Each path below is one point turned by a fixed rotation once a step. After each direction that follows a path, write how fast that rotation turns it, in degrees a step (0 if it stays still).
Each turn is a multiple of 5 degrees from 10 to 175, or 0.
Each row of a path follows its step; steps can be skipped.
Rotation 1:
step 0: [ 2.21 -0.67 -0.91  0.55  1.05  1.10 -1.43  1.61 -1.12 -0.06 -0.46  0.20
  0.33  1.08 -1.09  1.75 -0.98  1.73 -0.84  1.08 -0.55 -0.05 -0.75 -1.24
 -0.54  0.19  1.34  1.32 -3.98  0.96  4.04 -2.49  2.30  1.32  0.81  1.77
  0.52 -2.67  2.06 -3.05  0.96 -0.34 -0.24  0.63 -1.40 -3.65  0.98  0.09
  0.35 -2.24  0.84  1.44 -0.47  1.05  0.96  1.62  0.37 -1.48 -2.15 -0.57
  1.04]
step 1: [ 0.96  0.35 -0.90 -0.57  2.00  1.70 -1.41  1.45 -0.28  0.16 -2.45 -0.53
  3.08 -0.16 -1.82  1.28 -1.09 -2.37 -2.33  0.81 -0.43  1.40 -2.68 -0.48
  0.60 -0.43 -2.34  0.48 -1.95 -0.56  0.88 -2.23  3.28 -0.19 -0.58  1.76
 -1.88 -1.38  2.60  0.09  1.95 -1.42  1.04  0.77  0.73  1.93  2.12  0.34
 -1.43  1.90 -1.09  0.69  3.16 -1.12  1.03  0.67  0.17  0.22 -0.85  0.62
  3.35]
step 2: [-0.33  2.19 -1.78 -0.45  3.17  1.52 -1.70  1.60  0.08 -2.54  1.30  2.43
 -0.52 -0.87  1.05  1.24  1.73 -0.18  0.22  0.07 -1.35 -0.98 -1.87  0.12
  1.21  1.32 -0.67  3.37 -3.24  0.47  0.74 -1.93  0.41  0.32  1.27 -0.28
  2.61 -2.80  1.91  1.97  1.51 -2.44 -0.29 -1.34 -1.21  1.46  0.83 -1.44
 -1.90  1.46 -0.80  0.59 -0.39 -1.50  1.31  1.16  0.77 -1.67  0.17  1.58
 -0.07]
step 3: [ 0.45  1.25 -2.38 -0.06  3.04  0.04 -1.02  0.89 -1.22 -1.59  1.41  0.87
  0.72 -1.57 -0.04  2.50 -0.24 -0.55 -1.62  1.69  0.87  2.78 -2.31  0.09
 -2.05  0.00  0.39  0.97  0.31  0.29  2.97 -1.67  1.37  0.28  1.68  0.97
  2.50  0.00  1.99 -1.99  2.92 -0.47  0.39 -0.23  1.55  1.96 -0.27  0.33
 -0.72 -2.60 -0.71 -1.40  0.48 -1.76 -2.53 -2.83  2.10  0.93  0.73  1.69
 -0.49]
step 5: [ 0.61  0.86 -3.88  0.23  2.24  2.00 -0.52 -0.33 -0.17  3.01 -2.10  3.88
  1.73 -2.28  0.67  1.85 -1.01  1.31  1.18 -0.79 -1.43  0.35  0.88  1.87
  1.27 -0.38  1.34 -0.63  2.86 -0.47 -0.46 -1.35  1.24 -0.71  0.81  0.31
  2.85 -2.57  1.85 -0.83 -0.07 -2.48 -1.23  1.36 -1.84  0.62 -0.91  1.40
 -0.25  0.14  0.56  1.22  0.72 -2.26 -0.75 -2.12  0.94 -0.97 -0.06 -0.22
 -0.55]
step 6: [-1.32  2.36 -0.78 -0.89  0.85  0.82  2.67  0.92 -0.27 -0.52 -1.23  2.07
  2.65 -1.39 -0.99  2.97  0.34  1.98  0.52  0.15  2.49 -1.85  0.31 -1.20
  0.15 -0.37  1.77  1.72 -0.02 -1.92 -3.03 -2.83 -0.89  0.67  1.18  0.35
  2.01  2.74  2.12 -2.17 -0.98 -0.35  0.56  0.56 -0.42  0.37  0.79  2.10
  0.51  1.31 -0.26 -1.61  1.10 -2.52  0.30 -1.64  1.56  1.49 -1.94  2.52
  0.66]
step 8: [-0.08  2.47 -1.31 -1.23 -1.92  1.61  0.24 -0.21 -1.31 -0.17 -0.78  4.06
  0.00 -1.93 -1.88  2.56  0.42 -0.67  0.16  1.11 -0.25 -0.23  2.34  0.15
 -0.88 -1.31  3.91  1.78 -1.72 -2.21  1.51 -0.22  3.22 -1.85 -0.46  0.55
 -0.68  1.64  0.48 -1.52 -1.99  0.25 -1.79  0.02  1.19  0.87  1.10  2.34
  1.58  0.51 -0.32  1.09  2.18 -0.14 -2.56  1.17 -1.43 -0.81  0.04 -1.05
 -0.81]
step 9: [ 1.99  2.32  0.87  1.79 -1.95  2.97 -1.71  2.44  0.34 -1.20 -1.07  2.33
 -1.89 -1.19 -2.65 -0.70 -0.30  1.15  0.35  0.29  1.63 -2.06  1.92 -0.10
 -1.34 -2.50  1.70  1.34  1.27 -0.18 -0.10 -1.64  1.88  0.55 -0.79  1.67
 -1.46  0.10  3.30 -1.75  0.77 -0.91  0.90 -2.47 -3.20  0.01  1.31  1.54
  0.39  0.22 -1.61 -1.15 -0.35 -0.98  1.64  0.02 -0.88 -0.24  0.16 -1.11
  1.13]
step 10: [ 0.26  1.78  0.56 -0.88 -2.44  0.69  0.21  2.49  1.13  0.95 -0.99  1.17
  0.95  0.03 -2.98  1.54  1.49  0.33 -3.43  0.49  1.85 -1.08  2.16  1.01
  0.01 -1.37 -0.18  1.73 -1.77 -1.72  0.19 -1.50  2.54  0.79 -1.39  0.83
 -0.96 -0.64 -0.03 -1.63  2.96 -1.49 -2.54  2.05 -1.81  1.57 -3.07 -1.83
 -1.82 -0.71 -2.02  1.52  0.60 -1.36  0.35  0.71 -1.52  0.15  1.48  1.00
 -0.43]
step 11: [-1.58  1.41 -0.14  0.35 -0.95  2.28 -0.23  3.25  0.44  0.18 -0.12  3.12
 -0.07 -0.93 -0.44  0.97  1.68 -1.93 -0.46 -1.93  0.59 -0.43 -0.16 -0.15
 -1.84  0.35  0.93  2.08 -1.63 -0.23  1.83  0.04  0.20  0.08 -0.85 -0.59
 -3.77 -0.11 -2.60 -0.31  2.09 -3.95 -0.16 -1.96 -1.10  1.76  1.91  0.55
 -2.23  0.72 -2.39 -2.37  0.50  0.02 -0.72 -1.25  0.58  2.03 -0.49  0.21
 -2.68]
Speeds:
[-0.17 -0.27 -0.32  0.16  0.08 -0.37 -0.53 -0.10 -0.17  0.66 -0.43  0.34
 -0.47 -0.34 -0.45  0.48  0.53  0.06 -0.24 -0.20 -0.19 -0.87 -0.33 -0.07
 -0.18  0.19  0.47 -0.43  0.30 -0.09 -0.57  0.15 -0.08  0.62 -0.47 -0.47
 -0.28  0.44  0.31 -0.07 -0.75  0.41  0.17  0.44  0.12 -0.41  0.20 -0.33
  0.53 -0.31  0.65 -0.22  0.26 -0.56 -0.27  0.70  0.39  0.02 -0.11 -0.02
  0.30] : 40
[-0.49 -0.07  0.20 -0.49  0.04 -0.25  0.39 -0.18 -0.46 -0.04  0.25 -0.22
 -0.61 -0.24 -0.06  0.28 -0.18 -0.44 -0.32 -0.19  0.55 -0.38 -0.08  0.40
  0.17  0.09 -0.10  0.10 -0.44  0.77 -0.09 -0.69 -0.03  0.48  0.49 -0.44
  0.26 -0.33 -0.75 -0.42 -0.31  0.39  0.29 -0.22 -0.14  0.78  0.27 -0.39
 -0.01 -0.73 -0.27  0.05  0.09 -0.46  0.15 -0.15 -0.23  0.62 -0.07  0.12
 -0.94] : 90
[-0.13 -0.64 -0.38 -0.50  0.74  0.02  0.43  0.71 -0.21 -0.08 -0.16 -0.02
  0.16  0.39 -0.12 -0.41 -0.02  0.00  0.60  0.65  0.16  0.00 -0.05  0.81
  0.27  0.19  0.08  0.20 -0.26  0.42 -0.28 -0.04  0.37 -0.24  0.03 -0.43
  0.27 -0.41  0.37  0.02 -0.22 -0.07  0.51 -0.22  0.50 -0.45  0.13  0.21
  0.29 -0.19 -0.60  0.41 -0.10 -0.52 -0.65 -0.14  0.74 -0.29  0.48  0.35
  0.71] : 20
[-0.04 -0.05 -0.54  0.42 -0.06  0.56 -0.18 -0.10  0.19 -0.46  0.17 -0.38
 -0.84 -0.27  0.62 -0.48 -0.34  0.00 -0.25  0.27  0.26 -0.27  0.61  0.20
  0.23  0.07 -0.11 -0.19 -0.37  0.00 -0.20  0.88 -0.49  0.47 -0.05  0.21
  0.34 -0.52  0.13 -0.32 -0.53 -0.43 -0.55  0.39 -0.66 -0.05  0.22 -0.51
 -0.21 -0.15 -0.15  0.07 -0.19 -0.33  0.74  0.20  0.27 -0.83  0.29  0.19
  0.27] : 145
Rotation 2:
step 0: [-0.61 -1.02  0.06  0.36  0.61 -0.37 -1.08  1.81 -4.19  2.03  2.06 -0.83
  1.59 -2.01 -0.01  0.16 -1.36  0.12 -0.40  1.09  2.19 -0.19  0.08  2.54
  1.94  1.01 -0.16 -0.96  0.37 -0.02  0.14 -0.73  1.14 -1.00 -1.46 -0.89
  0.87 -0.93  0.19  3.54 -3.19 -0.91 -0.36 -1.46  0.31  0.79  1.17 -0.02
 -0.19 -3.84  0.15  1.04 -1.37  1.01 -2.09  1.08  1.46 -0.44  1.02  1.36
 -0.28]
step 1: [-1.09  2.96 -0.67 -2.35 -0.97 -0.91  2.66 -2.47 -0.49 -0.26  2.55 -0.04
 -0.22 -1.50  0.54  2.76 -1.45 -1.40 -2.10  0.05 -0.78 -0.57 -2.00 -0.81
 -1.03  0.87  1.27 -0.89 -0.40  0.37 -1.52 -1.98 -1.80 -2.38 -0.05  2.99
 -0.11  0.16 -0.49  2.02 -0.08 -0.98 -1.83  0.60  0.85  0.75  0.66  0.58
 -1.81 -2.12  0.83 -0.22 -0.29  0.95  2.29 -0.63  2.21  0.23  0.57 -2.55
 -0.80]
step 2: [-0.52 -0.45  0.65 -3.08  0.32  1.36  1.07 -1.26  1.82 -0.74  0.24  1.47
  2.58  2.06  0.83 -1.42 -0.01 -2.65  2.46  0.74  1.04 -0.87  0.85  0.41
 -0.52 -2.27  1.69 -0.79 -2.41 -1.41 -0.75 -1.06  1.32 -1.87  0.13 -1.42
  1.67 -1.26 -1.26  0.98  0.34 -1.51 -2.32  0.84 -0.12 -1.42 -2.61 -2.06
  0.34  0.22  1.25 -1.68  0.08  1.74 -1.55  2.56 -0.40 -0.27  1.36 -1.45
 -1.02]
step 3: [-0.92 -1.10 -1.14  0.33 -3.67 -0.35 -1.30  1.17 -0.40  1.06 -0.76  1.33
  0.20  1.04 -0.04  1.07  1.35 -2.32  1.52  2.97 -1.52  1.64  0.35 -2.31
 -1.19  0.75  0.20 -0.03 -0.50 -0.40  0.26 -0.79  0.93 -2.31 -0.15  0.51
  1.34 -0.67  1.18 -1.31 -3.30 -1.97  2.42  0.63  1.04  0.09  0.06  2.20
  2.78 -0.38 -0.91 -0.97 -1.87  0.96  0.81  1.10 -0.57  2.22  1.98  1.57
 -0.76]
step 4: [ 0.14 -1.11  0.18  0.51  1.55 -0.77  1.76  0.69 -0.65 -2.43  0.23 -0.06
 -0.96  0.01  0.11  0.31  0.18 -3.05  1.09 -1.16  0.67 -0.34 -0.06  2.41
 -2.05 -0.37 -1.83 -3.05  0.04  1.32  0.94  2.10 -1.74 -1.46 -0.52  0.77
  0.18 -1.19 -1.65  1.36  0.59 -1.55  0.48  1.84  0.04  2.43  0.32  2.55
  1.27 -0.59 -4.89  0.43 -0.66 -0.95  1.13 -0.96 -1.35 -1.74  1.29  0.56
 -0.51]
step 5: [-0.02  0.25 -1.00  1.37 -1.94 -0.97  0.46 -3.39  0.90  0.73 -0.23 -0.67
  2.87 -0.45 -1.24  1.40  1.62  0.70 -1.34 -3.10  1.27  0.45  3.16  0.94
 -0.13 -1.75  1.46 -0.97 -1.51  1.11  1.26 -1.16 -0.97 -1.17  1.99  2.55
  1.47  0.74 -0.47  1.62  0.86  1.21 -0.16  2.27  0.01  1.50 -0.55  0.36
  0.74  0.49  1.02  1.97 -0.19  0.58 -0.78  1.77 -1.53 -1.77 -0.43  3.37
  1.17]
step 7: [-2.85 -0.36  1.26  2.41 -2.95  1.29 -0.94  0.79 -2.51  1.13 -0.44  0.75
  1.65  1.00 -0.17  0.37 -1.82  0.65 -0.71  0.02 -0.19 -0.46 -1.25  0.58
  0.33 -1.05  2.79 -0.02 -0.97 -0.70 -1.62 -0.80 -0.45  1.21 -1.70  0.24
 -1.49 -1.06 -1.77  0.78 -0.56  0.00 -1.57  0.44 -1.35  1.52 -1.84 -0.06
 -1.39 -0.61 -4.12  1.51  0.66 -2.92 -1.19 -0.55  1.19  1.89  2.89 -0.50
  0.09]
step 9: [ 1.75 -0.53  1.51  0.09  0.72  1.56  0.39  2.26 -0.62 -2.05  2.27 -2.08
  0.56 -2.11 -0.74  0.32  2.64 -0.30  0.58  0.31  2.27  3.00 -0.72 -3.13
 -0.24 -0.56  3.59 -1.34  0.42 -0.91  0.86  0.92  1.55  0.49  0.72  0.07
 -0.23  1.29 -1.83  0.69 -1.49 -0.79 -1.20  0.56  0.84  1.00 -0.75 -3.44
  0.94  1.03  0.58 -2.07 -1.91  0.40  0.60  0.66 -0.58 -0.52  1.82  0.80
  0.34]
step 10: [-2.35  0.73 -1.25  0.01 -1.54  0.87  0.21  1.88  0.96  0.92 -1.71 -0.39
 -0.44  1.59 -1.18 -0.10  0.25  0.31  0.78 -0.03 -1.49 -0.91 -1.27 -2.88
 -0.25  0.84  1.12 -3.75 -1.13 -0.40  0.68  1.75 -0.42  0.60  1.60  2.79
 -0.59  1.72 -0.02  0.92  0.27 -2.51  1.29  1.18 -0.81  0.39  2.08 -0.40
 -1.08  2.40 -0.72  0.02  2.07  0.96  1.28  0.47 -3.82  2.26  0.36 -1.88
  0.51]
step 11: [ 0.06 -1.06  0.59  2.38 -1.45  1.93 -0.24  0.21 -0.84 -1.35  0.31  0.50
  1.51  1.99  1.57 -2.45  0.80 -1.11  1.56 -1.88  1.74  1.79  1.84  1.22
 -1.25  0.50 -1.06 -1.41  0.68 -0.77  2.17 -0.79 -1.18  1.88  2.50 -0.07
  1.22 -1.94  0.26  0.01  2.15 -0.88  1.79 -0.86  0.27 -1.43  1.21  0.12
 -2.52  0.79 -2.19 -1.35  0.83  1.44 -3.07 -3.21 -0.89 -0.18  0.12  0.55
  0.03]
Speeds:
[ 0.27  0.33 -0.22  0.16  0.68 -0.59 -0.11  0.07  0.01 -0.08  0.76 -0.36
 -0.46 -0.24 -0.02  0.37  0.70  0.04 -0.60 -0.25  0.31  0.24 -0.47 -0.09
  0.23 -0.01  0.03 -0.07 -0.39  0.08  0.10  0.00  0.97 -0.40  0.06 -0.67
  0.38  0.08 -0.44  0.34  0.54 -0.68  0.64  0.27 -0.33  0.31  0.06  0.34
 -0.19  0.21  0.10  0.91  0.32  0.20  0.14  0.08  0.52 -0.07  0.25  0.20
  0.41] : 85
[-0.06  0.75 -0.34  0.37 -0.39 -0.10 -0.38 -0.46 -0.01  0.12 -0.22  0.03
  0.11  0.07 -0.57 -0.42 -0.67  0.56  0.02  0.48  0.86 -0.38  0.27  0.09
  0.35 -0.49 -0.04 -0.04 -0.45  0.25  0.27  0.44 -0.38 -0.02 -0.13 -0.49
 -0.48 -0.31  0.88  0.19 -0.09 -0.91  0.12  0.17 -0.35  0.46 -0.37  0.05
  0.19  0.54  0.19 -0.20 -0.13  0.40 -0.07  0.16 -0.05 -0.59  0.20 -0.42
  0.32] : 135
[ 0.53  0.43  0.25  0.01  0.10  0.10 -0.16  0.27 -0.37 -0.10 -0.12 -0.34
 -0.20 -0.62 -0.20  0.29 -0.64 -0.42  0.26 -0.09 -0.03  0.79 -0.05 -0.03
 -0.33 -0.75 -0.32  0.00 -0.16  0.64  0.83  0.28  0.15  0.16 -0.31 -0.37
 -0.08 -0.30  0.32 -0.13 -0.74  0.31 -0.09  0.27  0.34  0.37  0.14 -0.18
  0.46 -0.49 -0.18  0.97  0.23 -0.18 -0.12 -0.30 -0.10  0.08 -0.29  0.21
 -0.96] : 85
[ 0.64 -0.61  0.87  0.16 -0.31 -0.10  0.22  0.12  0.05  0.02  0.14 -0.23
  0.26  0.54 -0.12  0.22 -0.03  0.38  0.40 -0.20  0.32 -0.20 -0.40  0.01
 -0.23 -0.16 -0.48 -0.35 -0.10 -0.08  0.11 -0.20  0.66 -0.64 -0.49 -0.26
 -0.18  0.34 -0.20  0.46 -0.05  0.14 -0.15 -0.02 -0.32 -0.52 -0.41 -0.52
  0.31 -0.05 -0.53 -0.28 -0.18  0.21 -0.12 -1.18  0.07 -0.92 -0.33 -0.43
  0.23] : 155
[ 0.29 -0.68 -0.45  0.32  0.67  0.28  0.11  0.26 -0.32 -0.02  0.07 -0.56
  0.11 -0.04  0.52 -0.68 -0.19 -0.07  0.38  0.47  0.64  0.28  0.48  0.01
  0.08 -0.50  0.69  0.47 -0.08 -0.44 -0.68 -0.35  0.33 -0.02 -0.29  0.01
 -0.70 -0.14 -0.03  0.79  0.00  0.46 -0.24  1.00  0.19 -0.02  0.06  0.20
 -0.24  0.19 -0.29  0.24  0.01 -0.14 -0.50  0.29 -0.33  0.01 -0.08  0.15
  0.25] : 155
[ 0.26  0.04  0.04 -0.22 -0.01  0.16 -0.08 -0.14  0.11  0.59  0.04 -0.30
  0.08 -0.41  0.37 -0.24 -0.41  0.03  0.14 -0.03 -0.36 -0.31  0.09 -0.19
  0.45 -0.18  1.03  0.51 -0.43  0.60  0.05 -0.76 -0.30 -0.45  0.19 -0.52
 -0.16 -0.17 -0.50 -0.08  0.07 -0.37 -0.13 -0.48  0.14 -0.51 -0.47  0.14
  0.04 -0.51  0.14 -0.01 -0.04 -0.75  0.08 -0.30  0.98  0.24  0.33 -0.92
 -0.27] : 60
[ 0.62 -0.62  0.01  0.00 -0.47 -0.42 -0.22  0.16  0.23 -0.53 -0.70 -0.25
 -0.15  0.38 -0.12 -0.55 -0.04 -0.80 -0.28  0.45 -0.54  0.72  0.15  0.21
 -0.12  0.14 -0.40 -0.33 -0.33 -0.06  0.43 -0.26  0.36 -0.30  1.21  0.01
  0.13 -0.16  0.28  0.52  0.03 -0.32 -0.19  0.27  0.01  0.06  0.06  0.35
 -0.61  0.23  0.34 -0.33 -0.06 -0.28  0.39  0.13 -0.05 -0.31  0.27 -0.49
 -0.38] : 45
